array([[6, 5, 3, 6, 4, 6, 4],
       [8, 5, 1, 7, 4, 7, 5],
       [4, 4, 4, 4, 4, 4, 4],
       [5, 4, 4, 5, 4, 5, 4],
       [7, 5, 2, 7, 4, 7, 5]]) Out: 4

array([[488, 780, 638, 603, 557, 784, 814, 803, 607, 719, 681, 431, 545,
        627, 799],
       [193, 334, 158, 177, 187, 713, 705, 615, 172, 159, 269, 614, 697,
        228, 684],
       [714, 760, 748, 613, 555, 610, 246, 723, 575, 713, 704, 164, 162,
        479, 255],
       [811, 645, 787, 656, 607, 423, 281, 537, 674, 770, 709, 457, 396,
        515, 306],
       [528, 191, 254, 293, 319, 229, 158, 208, 316, 185, 313, 520, 426,
        312, 151],
       [252, 340, 481, 691, 683, 167, 533, 166, 678, 571, 308, 264, 185,
        686, 507],
       [326, 499, 225, 168, 167, 726, 471, 705, 160, 166, 415, 375, 541,
        166, 444],
       [373, 703, 430, 288, 227, 760, 330, 783, 270, 273, 521, 234, 243,
        242, 286],
       [679, 765, 719, 594, 505, 618, 245, 756, 559, 661, 700, 142, 152,
        486, 243],
       [255, 284, 461, 743, 751, 157, 636, 152, 741, 623, 278, 391, 277,
        776, 638],
       [302, 175, 235, 372, 473, 282, 686, 174, 404, 293, 253, 829, 817,
        484, 705]]) Out: 243

array([[7295, 3666, 8858, 8789, 7619, 2465, 8520],
       [8739, 5987, 8684, 8874, 8696, 2734, 5428],
       [8898, 5104, 8534, 8340, 8542, 5491, 3427],
       [2415, 8827, 8895, 8865, 8558, 8589, 5508],
       [2341, 6440, 3146, 3025, 2664, 6089, 7650],
       [2993, 8769, 3543, 3611, 3732, 8956, 2464]]) Out: 5508

array([[-229, -223, -620, -471, -571,  -12,  295,  323,  -23, -137, -751,
        -191, -240,   -7, -422],
       [-292, -479, -251, -494, -202,  789, -369,   79, -270, -337, -197,
        -126,  -98, -377,  -74],
       [-267,  -86, -575, -157, -558,  148,  196,  -27,  -78, -120, -424,
        -407, -182, -164, -440],
       [ -97, -145, -483,  -57, -515, -457, -161, -115, -169, -311,  -94,
        -443,   41, -322, -264],
       [-418,  -42, -317, -421, -354,  395, -364, -476, -249, -447, -213,
        -327, -293, -350, -102],
       [-223, -397, -310,  -78, -270, -305, -381, -510, -333, -240, -234,
        -113, -281, -334,  -82],
       [-375, -377, -556, -339, -586, -637,   69,   46,  -81, -255, -630,
        -146, -252, -140, -320]]) Out: -102

array([[-637,  612,  722, -319, -425,  282,  690,  678, -719, -852],
       [-489,   48,  184,  311,   80, -513,  -21,  104,  -59, -463],
       [-817,  586, -167,  -70,  415, -248, -374,  198,  455, -445],
       [-831,  575,  163,   59,   24, -364,   -7,  232,  -76, -721],
       [ -40, -599, -291,  302,   74, -170, -938, -880,  -28,  687],
       [ 393, -541, -578,   70, -684,  561, -887, -945, -497,  580],
       [-493,  129, -278,   20,  279, -541, -123,  -38,  290, -550],
       [ 684, -182, -713, -761, -343,  534, -363, -620,  -43,  -22],
       [-448, -708,  -10,  705,   -7, -839, -499, -503, -281,  283],
       [ 607, -245, -696, -482, -518,  518, -609, -833, -212,  320],
       [-925,  395,  155,  217,  359, -740, -164,  100,  298, -564],
       [-728,  354,   58,   74,  340, -504, -178,  123,  335, -333]]) Out: 320
---
[[ 28   2 -25 -15  23 -34]
 [ 22  41  40 -24 -44 -28]
 [  8  41  56 -24 -60 -15]] result: -44

[[ 34 -39  50  -9  24   8  21]
 [ 33  37  -5  16 -35  -6 -27]
 [-12  46 -30  23   2  10 -12]] result: -6

[[-15 -45   9  49 -16  -3   1]
 [ -1 -19   1 -19  -8  12   3]
 [ -9  -4 -31  14 -13   4  -1]] result: 12

[[-20 -39  40 -46 -13]
 [ 46   5 -42 -52 -23]
 [-60  48  37 -48  51]] result: -52

[[ 47  60  38  20]
 [  9  13  10  -7]
 [-45 -55 -46  17]] result: 10

[[-49   7   1  -4  33 -21 -16]
 [-37   5   1  -4  24 -16 -12]
 [-50  11   2   2  33 -27 -17]] result: -16

[[  9 -37  15  46  59]
 [ 32  -5 -20  -6  17]
 [ -4  40 -35 -12  16]] result: -6

[[ -9  -5  22 -20  35 -34]
 [ 20  23  62  21 -51 -29]
 [-30  30 -16  -7  48 -17]] result: -51

[[-32   5  -6  10  60  28]
 [ 15  43 -49   6 -54 -36]
 [-20  42  29  29 -49  15]] result: -54
---
-714   889  -633  -650  -832  -791 --> -650
6  3  0  5  7 --> 0
143  716  641  802 --> 716
 56   70  155   42  219 --> 155
22  23  47  92 --> 23
 49  240   82   26 --> 240
---
((452, 149, -61, 382, 607), (448, 114, -549, 267, 661)) yields 149
((38, 43, 42, 45, 48), (72, 88, 64, 56, 7)) yields 43
((215, 252, 58, 124), (156, 29, 134, 234)) yields 252
((2138, 6350, 4640, 6023, 7751), (3471, 7706, 4310, 5472, 6767)) yields 6350
((378, 600, 585, 393, 666, 553, 587), (363, 273, 168, 388, 521, -811, -202)) yields 600
((-963, 412, 944, 260, 340), (160, 370, 369, 185, 390)) yields 412
---
[-26  63  -9 -49 -10 -20 -30] ans = -30
[ 23  49 -30  17   3  -8 -62] ans = -62
[ -5   2   1 -47   5  26 -23] ans = -23
[-28 -49 -44  -6  56] ans = 56
[ -8 -28 -57  18 -19 -28] ans = -28
[-34 -57  30   8 -32  28  -3] ans = -3
